In the data rows, the value 500 means zero.
Some points:
581,552,450,592,475,569,462,500,487,514,513,400,503,500,488,465,388,440,380,467,584,558,566,577,542,536,442,481,278,366,475,517,487,531,551,573,541,512,494,484,488,521,533,403,455,349,455,496,545,525,534,603
569,595,560,584,638,632,592,602,519,565,504,487,493,551,486,580,521,511,505,535,503,476,435,284,396,495,443,439,486,486,523,537,540,546,410,440,490,507,480,532,487,490,435,574,549,515,569,492,616,573,488,527
452,464,433,479,493,432,516,463,558,487,506,688,554,573,473,502,565,512,572,505,521,555,517,452,448,392,401,369,516,444,576,503,575,566,565,656,586,468,525,549,539,589,461,455,411,417,464,478,558,605,568,638
585,475,460,515,544,554,478,482,557,566,463,465,560,559,593,508,519,480,512,490,494,472,315,337,398,475,428,449,488,558,551,558,477,441,396,455,407,479,453,483,430,511,492,521,575,501,493,555,512,486,463,528
286,288,276,256,383,439,371,348,344,382,451,459,451,517,541,555,538,581,668,635,646,659,610,613,568,612,601,576,464,441,491,496,502,501,573,582,567,665,760,715,753,808,738,664,664,693,700,532,476,322,268,306
409,422,367,445,434,424,410,445,481,434,394,445,482,483,522,506,566,510,443,639,641,612,655,630,676,550,580,540,558,518,468,409,454,497,477,511,628,587,634,683,713,617,658,699,684,664,653,693,548,456,442,372
485,506,493,455,461,471,474,448,544,528,542,587,505,571,552,503,489,575,548,522,505,411,468,441,399,455,559,533,595,531,568,523,232,335,360,327,371,482,368,517,483,489,506,508,485,456,398,408,485,504,444,473
545,491,499,520,486,403,500,502,453,525,519,507,423,486,476,484,486,443,455,541,555,531,561,561,558,435,474,430,445,358,469,486,564,529,572,596,528,635,459,489,541,551,552,440,463,373,418,474,483,572,534,583
602,663,693,543,547,556,456,513,525,499,549,565,316,515,508,470,436,447,449,376,580,526,479,519,570,528,507,481,466,381,311,355,448,529,525,560,567,549,509,484,512,519,517,557,604,576,434,495,423,489,498,641
550,490,467,462,408,448,453,490,492,463,503,504,457,424,471,480,507,497,620,582,537,546,558,496,524,405,442,417,478,568,471,604,616,601,620,535,425,458,483,535,468,391,379,337,451,485,496,558,588,494,496,455
465,465,468,428,455,450,501,439,457,474,527,530,535,441,482,496,441,532,546,542,517,552,596,572,508,510,429,455,296,489,524,543,565,587,638,566,636,482,479,523,560,581,388,427,382,431,333,495,513,403,612,556
492,483,453,453,450,429,448,479,451,436,494,529,597,590,549,601,578,525,583,522,553,506,422,414,465,552,532,654,531,497,647,549,572,329,414,338,377,317,298,414,477,478,469,520,486,481,378,422,406,468,366,391
439,451,450,436,429,420,421,421,401,408,383,433,484,537,431,582,596,801,743,563,556,565,548,487,544,464,496,552,587,730,644,711,605,619,454,397,493,424,271,223,231,448,469,425,499,458,478,443,406,391,333,375
683,572,743,524,611,523,481,521,545,478,517,539,481,503,497,508,524,493,456,506,590,503,530,497,410,468,349,383,421,527,500,543,597,529,503,433,455,499,524,508,456,451,470,453,474,545,595,503,584,600,567,445
480,487,507,431,471,535,516,543,563,624,620,559,582,592,555,547,485,544,498,475,434,257,388,516,516,442,554,495,566,496,528,220,305,402,367,293,386,448,519,478,489,515,510,491,482,407,428,430,496,390,506,490
401,357,459,453,484,480,480,479,503,528,554,617,624,584,520,622,557,516,536,469,549,573,497,385,440,378,521,512,606,558,570,617,596,590,543,446,502,544,567,442,376,333,412,435,457,442,512,575,562,454,525,474
571,546,510,561,555,551,583,452,435,450,503,519,510,411,415,419,393,429,452,412,439,285,492,551,582,595,574,625,545,579,567,483,434,414,430,504,518,553,474,522,481,518,578,589,658,647,622,640,768,725,799,805
530,585,671,585,523,469,652,467,480,528,408,473,439,487,458,422,465,434,485,437,319,513,601,564,552,647,485,482,507,450,428,457,347,416,465,477,541,555,564,510,562,578,532,534,569,558,610,658,512,560,472,435
495,461,455,552,489,641,509,592,584,579,519,496,506,562,477,511,525,526,504,526,483,532,538,511,463,421,373,288,454,485,463,550,577,491,575,512,499,476,504,526,544,564,463,399,470,541,503,513,561,624,630,670
403,406,354,409,383,390,383,410,423,478,545,670,658,727,719,720,752,566,524,452,359,450,517,557,647,680,724,752,537,483,071,193,317,310,262,233,338,419,450,501,443,401,351,306,281,404,378,367,397,450,534,675
520,509,510,522,623,465,487,491,497,461,454,445,441,344,375,335,466,470,431,321,459,542,611,554,544,641,592,534,432,411,464,408,468,512,516,517,568,577,620,561,572,464,506,525,673,495,456,330,398,424,462,493
442,479,542,685,630,544,641,690,671,721,587,558,555,487,562,509,547,543,508,491,470,409,136,459,438,359,446,518,491,539,534,518,512,505,477,472,518,511,567,501,454,491,497,536,503,560,553,525,571,569,562,570
542,593,489,576,580,506,505,512,496,506,428,509,486,523,431,396,388,433,415,483,561,534,615,625,534,528,531,503,357,438,334,497,507,518,562,606,484,581,533,462,511,525,525,623,436,394,396,436,500,479,576,533
446,452,548,517,533,493,514,497,533,508,537,534,570,470,485,510,460,514,476,581,503,555,576,515,513,504,408,397,325,454,442,382,475,570,553,608,499,599,479,486,554,544,583,628,556,503,480,419,419,510,529,620
412,457,465,425,458,538,692,647,913,745,688,725,736,641,581,672,549,487,483,478,419,439,414,583,616,643,628,676,604,580,574,571,475,436,472,481,456,412,408,432,466,451,485,457,518,473,465,437,459,433,402,403
484,426,553,504,535,568,682,575,567,484,499,474,501,460,485,497,426,449,453,495,562,559,502,483,522,441,460,510,485,307,221,239,383,456,529,522,547,501,478,509,486,551,554,561,570,567,624,601,569,556,504,431
493,467,480,465,457,438,443,458,411,471,474,429,530,533,496,452,509,469,494,550,579,571,565,631,575,534,522,417,500,491,399,505,514,526,628,570,638,592,624,695,501,535,570,642,666,482,299,334,379,470,435,467
484,427,452,485,465,549,567,605,584,654,729,653,677,595,587,542,479,574,479,464,348,325,523,380,528,570,491,489,605,531,578,497,297,395,417,424,486,441,467,462,498,436,508,530,469,525,480,461,395,546,426,457
579,528,570,538,414,444,438,530,457,532,441,450,468,417,413,399,407,455,459,396,514,573,541,520,562,625,627,543,527,502,494,304,421,458,467,471,499,502,553,531,630,564,591,553,589,637,637,667,740,533,477,453
738,755,612,763,501,619,787,583,595,472,521,483,527,508,513,513,556,519,496,434,402,452,374,360,216,217,380,473,432,484,481,471,490,419,466,467,482,476,514,522,547,495,554,546,535,533,564,510,565,460,532,547
604,627,532,639,660,714,476,462,457,492,509,531,483,426,408,447,403,406,446,408,345,501,505,524,551,545,506,534,570,531,411,267,386,433,582,537,538,514,540,580,502,569,532,525,537,559,602,562,489,502,458,443
634,638,657,615,655,560,580,587,568,561,463,479,530,546,543,534,517,530,465,539,446,280,422,131,286,408,508,535,404,552,478,460,415,387,508,473,495,458,496,513,508,525,561,507,530,581,497,504,506,483,543,564
581,663,547,590,578,617,532,600,592,527,579,560,579,541,499,518,535,539,470,478,466,488,192,314,413,532,232,390,501,401,498,528,524,539,509,467,465,555,522,523,536,480,517,490,525,544,499,589,632,581,623,547
538,535,467,479,456,414,477,501,519,510,469,409,542,490,453,436,397,433,409,376,563,509,559,584,540,547,443,435,452,408,355,388,398,452,438,593,530,597,556,606,484,540,509,540,587,632,581,500,411,411,455,461
531,539,750,600,718,727,610,790,615,563,498,498,524,508,523,502,526,479,528,427,487,416,550,458,344,455,248,277,413,354,459,408,509,493,510,446,468,509,506,492,519,505,501,546,529,485,538,631,595,540,619,753
631,541,529,507,553,550,643,470,530,489,516,548,464,472,505,502,521,513,487,551,515,525,464,480,364,351,355,458,493,575,545,512,591,559,368,420,468,440,482,499,472,473,455,537,569,493,530,552,473,566,504,523
498,497,467,482,452,449,409,453,453,468,361,604,492,432,565,486,444,501,600,596,551,590,547,488,432,350,453,490,542,555,611,593,580,578,510,392,433,438,367,391,343,361,473,458,500,573,473,485,449,461,409,416
314,368,466,480,486,486,468,475,440,576,612,593,576,634,684,634,668,613,500,478,503,528,490,523,534,574,573,567,759,625,618,547,594,401,432,491,357,321,189,354,406,459,537,476,486,444,451,384,456,294,419,333
496,555,551,431,474,468,508,436,430,503,407,450,503,347,413,414,455,431,422,566,548,597,577,556,539,532,521,510,573,385,439,492,567,520,576,631,630,570,605,450,510,555,549,352,363,367,344,384,476,600,510,532
475,450,479,483,458,432,460,459,483,526,650,553,572,578,678,665,611,506,550,503,517,466,481,487,479,518,552,592,597,696,570,587,556,321,430,484,444,387,438,302,427,507,455,537,541,399,452,429,448,464,406,405
401,439,447,426,405,485,401,398,422,360,270,334,376,297,320,326,347,307,293,263,266,126,436,504,536,619,675,693,678,637,594,597,651,602,518,486,435,429,517,573,580,650,731,695,656,648,654,719,655,755,586,510
507,499,518,483,528,409,475,463,461,410,484,375,324,426,415,433,304,328,329,351,288,474,442,503,576,580,591,594,664,578,584,590,452,465,540,443,491,468,487,485,593,573,575,684,661,657,677,569,644,680,781,539
578,542,510,585,592,556,443,491,519,482,567,404,362,454,380,353,402,423,447,406,283,509,497,537,572,505,554,549,487,502,469,356,440,392,411,492,537,517,521,533,546,573,541,551,532,567,548,698,622,494,469,428
423,519,599,466,484,511,414,511,544,557,536,465,527,548,528,544,549,535,501,529,517,548,521,510,425,208,375,464,423,550,534,568,546,513,526,567,476,514,529,544,553,446,428,446,445,538,507,548,556,688,595,544
434,439,482,499,450,478,482,497,584,598,613,533,550,552,511,543,533,538,520,545,518,419,421,412,304,505,523,471,548,521,482,592,587,476,400,448,486,454,456,341,515,466,466,495,525,603,523,528,486,453,493,484
444,450,419,380,470,437,426,417,421,400,426,353,530,500,539,509,618,564,558,572,561,610,553,596,463,443,470,520,574,628,640,583,571,667,670,510,456,476,435,256,344,302,306,435,386,501,489,481,504,404,366,422
416,424,442,436,355,442,411,354,383,380,335,508,436,479,527,487,597,734,587,744,561,516,555,574,503,548,526,511,551,490,675,590,707,618,657,613,472,486,505,378,292,222,204,378,442,460,490,491,515,431,390,388
523,563,441,454,482,483,510,462,443,439,489,435,445,448,480,462,453,499,579,618,606,565,561,496,518,451,371,477,516,522,522,608,622,554,532,485,442,435,481,465,392,375,390,404,446,539,544,502,511,511,464,430
507,515,463,470,480,437,430,410,427,397,457,453,499,463,523,595,659,643,615,601,605,537,468,468,513,566,635,617,689,610,587,502,226,284,297,346,180,181,424,471,511,518,447,413,378,342,399,422,277,414,484,500
664,662,600,592,698,614,625,533,522,565,500,495,510,483,492,560,499,482,491,424,445,465,488,517,555,233,432,335,341,162,355,514,474,519,510,533,478,477,474,499,513,485,512,549,470,549,544,502,600,585,623,576
491,541,490,504,512,628,641,527,537,487,526,509,446,500,483,501,546,465,441,491,533,562,490,510,488,557,512,254,109,439,423,452,480,508,534,539,530,452,472,490,470,502,586,506,470,465,520,512,523,675,576,612
445,450,496,485,447,439,405,433,391,468,532,503,520,609,500,553,556,475,651,638,573,532,515,463,515,457,451,494,482,583,657,575,600,676,515,519,459,493,518,461,373,316,399,368,477,506,505,536,448,511,504,405
666,616,595,639,576,582,453,489,542,488,542,499,540,477,497,458,465,447,465,520,523,543,530,524,526,485,500,364,423,246,369,464,494,567,522,510,563,447,495,479,500,528,565,527,464,454,521,542,482,517,631,663
538,468,431,462,566,539,527,653,508,552,503,632,513,554,537,535,518,531,528,488,426,388,310,494,363,456,494,554,471,551,530,472,305,377,380,481,460,431,450,451,533,463,534,549,514,454,509,462,447,494,501,466
443,477,413,443,473,479,678,645,574,677,714,630,616,669,651,553,541,564,531,505,480,497,512,424,435,558,530,583,558,569,581,601,604,609,486,506,458,504,545,490,374,468,453,453,441,565,544,559,538,553,500,487
436,445,443,460,440,534,457,615,592,663,678,640,594,551,651,498,567,514,513,461,448,439,443,359,446,419,569,573,484,516,542,630,567,502,443,461,488,475,401,489,441,490,439,503,515,514,591,545,448,444,525,437
452,429,467,479,411,461,423,473,382,274,410,364,429,357,522,508,506,452,571,598,553,540,589,630,569,561,544,488,481,500,522,547,518,682,558,671,715,651,588,517,533,642,454,340,312,383,293,281,412,479,512,430
459,583,608,523,531,421,472,528,414,428,439,442,372,390,348,382,345,344,297,375,320,479,489,614,544,556,596,553,571,561,502,567,452,458,403,479,510,552,558,656,585,625,568,521,549,560,656,668,509,377,353,436
327,346,334,353,483,323,397,390,421,437,450,394,475,531,561,529,511,629,634,565,715,554,529,563,506,534,491,474,508,550,550,586,604,712,759,646,647,538,458,587,612,369,334,238,294,230,469,467,466,533,494,484
486,504,437,418,441,446,465,498,458,370,308,396,404,446,470,470,461,493,538,559,546,582,584,549,627,570,607,445,540,471,526,502,606,534,600,584,650,699,654,551,515,542,607,521,382,344,387,362,311,363,487,499
423,358,415,435,270,341,357,358,390,412,360,313,234,370,354,480,430,454,513,599,620,654,605,587,634,715,518,596,510,482,513,561,549,556,598,678,684,697,648,692,567,482,603,595,313,303,249,300,327,260,402,454
475,463,516,538,506,560,508,436,452,439,429,367,383,333,299,277,397,355,347,337,488,524,523,549,646,556,648,630,506,566,491,512,478,489,493,497,523,586,625,606,695,583,487,524,550,629,544,336,350,409,338,410
There is one direction along which these points spread out most. Take the direction at right angles to it along which they spread out most. Go by this last direction. For each point below, how far along it does it lie, from 0 to 99? 50 is the average, and the first point above lies past it. One standard deviation of the points above along it is 16.
459,583,608,523,531,421,472,528,414,428,439,442,372,390,348,382,345,344,297,375,320,479,489,614,544,556,596,553,571,561,502,567,452,458,403,479,510,552,558,656,585,625,568,521,549,560,656,668,509,377,353,436 72
581,663,547,590,578,617,532,600,592,527,579,560,579,541,499,518,535,539,470,478,466,488,192,314,413,532,232,390,501,401,498,528,524,539,509,467,465,555,522,523,536,480,517,490,525,544,499,589,632,581,623,547 38
403,406,354,409,383,390,383,410,423,478,545,670,658,727,719,720,752,566,524,452,359,450,517,557,647,680,724,752,537,483,071,193,317,310,262,233,338,419,450,501,443,401,351,306,281,404,378,367,397,450,534,675 28
498,497,467,482,452,449,409,453,453,468,361,604,492,432,565,486,444,501,600,596,551,590,547,488,432,350,453,490,542,555,611,593,580,578,510,392,433,438,367,391,343,361,473,458,500,573,473,485,449,461,409,416 41
439,451,450,436,429,420,421,421,401,408,383,433,484,537,431,582,596,801,743,563,556,565,548,487,544,464,496,552,587,730,644,711,605,619,454,397,493,424,271,223,231,448,469,425,499,458,478,443,406,391,333,375 35
480,487,507,431,471,535,516,543,563,624,620,559,582,592,555,547,485,544,498,475,434,257,388,516,516,442,554,495,566,496,528,220,305,402,367,293,386,448,519,478,489,515,510,491,482,407,428,430,496,390,506,490 33
416,424,442,436,355,442,411,354,383,380,335,508,436,479,527,487,597,734,587,744,561,516,555,574,503,548,526,511,551,490,675,590,707,618,657,613,472,486,505,378,292,222,204,378,442,460,490,491,515,431,390,388 46
412,457,465,425,458,538,692,647,913,745,688,725,736,641,581,672,549,487,483,478,419,439,414,583,616,643,628,676,604,580,574,571,475,436,472,481,456,412,408,432,466,451,485,457,518,473,465,437,459,433,402,403 24
452,429,467,479,411,461,423,473,382,274,410,364,429,357,522,508,506,452,571,598,553,540,589,630,569,561,544,488,481,500,522,547,518,682,558,671,715,651,588,517,533,642,454,340,312,383,293,281,412,479,512,430 71
538,535,467,479,456,414,477,501,519,510,469,409,542,490,453,436,397,433,409,376,563,509,559,584,540,547,443,435,452,408,355,388,398,452,438,593,530,597,556,606,484,540,509,540,587,632,581,500,411,411,455,461 65
443,477,413,443,473,479,678,645,574,677,714,630,616,669,651,553,541,564,531,505,480,497,512,424,435,558,530,583,558,569,581,601,604,609,486,506,458,504,545,490,374,468,453,453,441,565,544,559,538,553,500,487 30
631,541,529,507,553,550,643,470,530,489,516,548,464,472,505,502,521,513,487,551,515,525,464,480,364,351,355,458,493,575,545,512,591,559,368,420,468,440,482,499,472,473,455,537,569,493,530,552,473,566,504,523 41
314,368,466,480,486,486,468,475,440,576,612,593,576,634,684,634,668,613,500,478,503,528,490,523,534,574,573,567,759,625,618,547,594,401,432,491,357,321,189,354,406,459,537,476,486,444,451,384,456,294,419,333 25
475,463,516,538,506,560,508,436,452,439,429,367,383,333,299,277,397,355,347,337,488,524,523,549,646,556,648,630,506,566,491,512,478,489,493,497,523,586,625,606,695,583,487,524,550,629,544,336,350,409,338,410 78
445,450,496,485,447,439,405,433,391,468,532,503,520,609,500,553,556,475,651,638,573,532,515,463,515,457,451,494,482,583,657,575,600,676,515,519,459,493,518,461,373,316,399,368,477,506,505,536,448,511,504,405 42
484,427,452,485,465,549,567,605,584,654,729,653,677,595,587,542,479,574,479,464,348,325,523,380,528,570,491,489,605,531,578,497,297,395,417,424,486,441,467,462,498,436,508,530,469,525,480,461,395,546,426,457 29
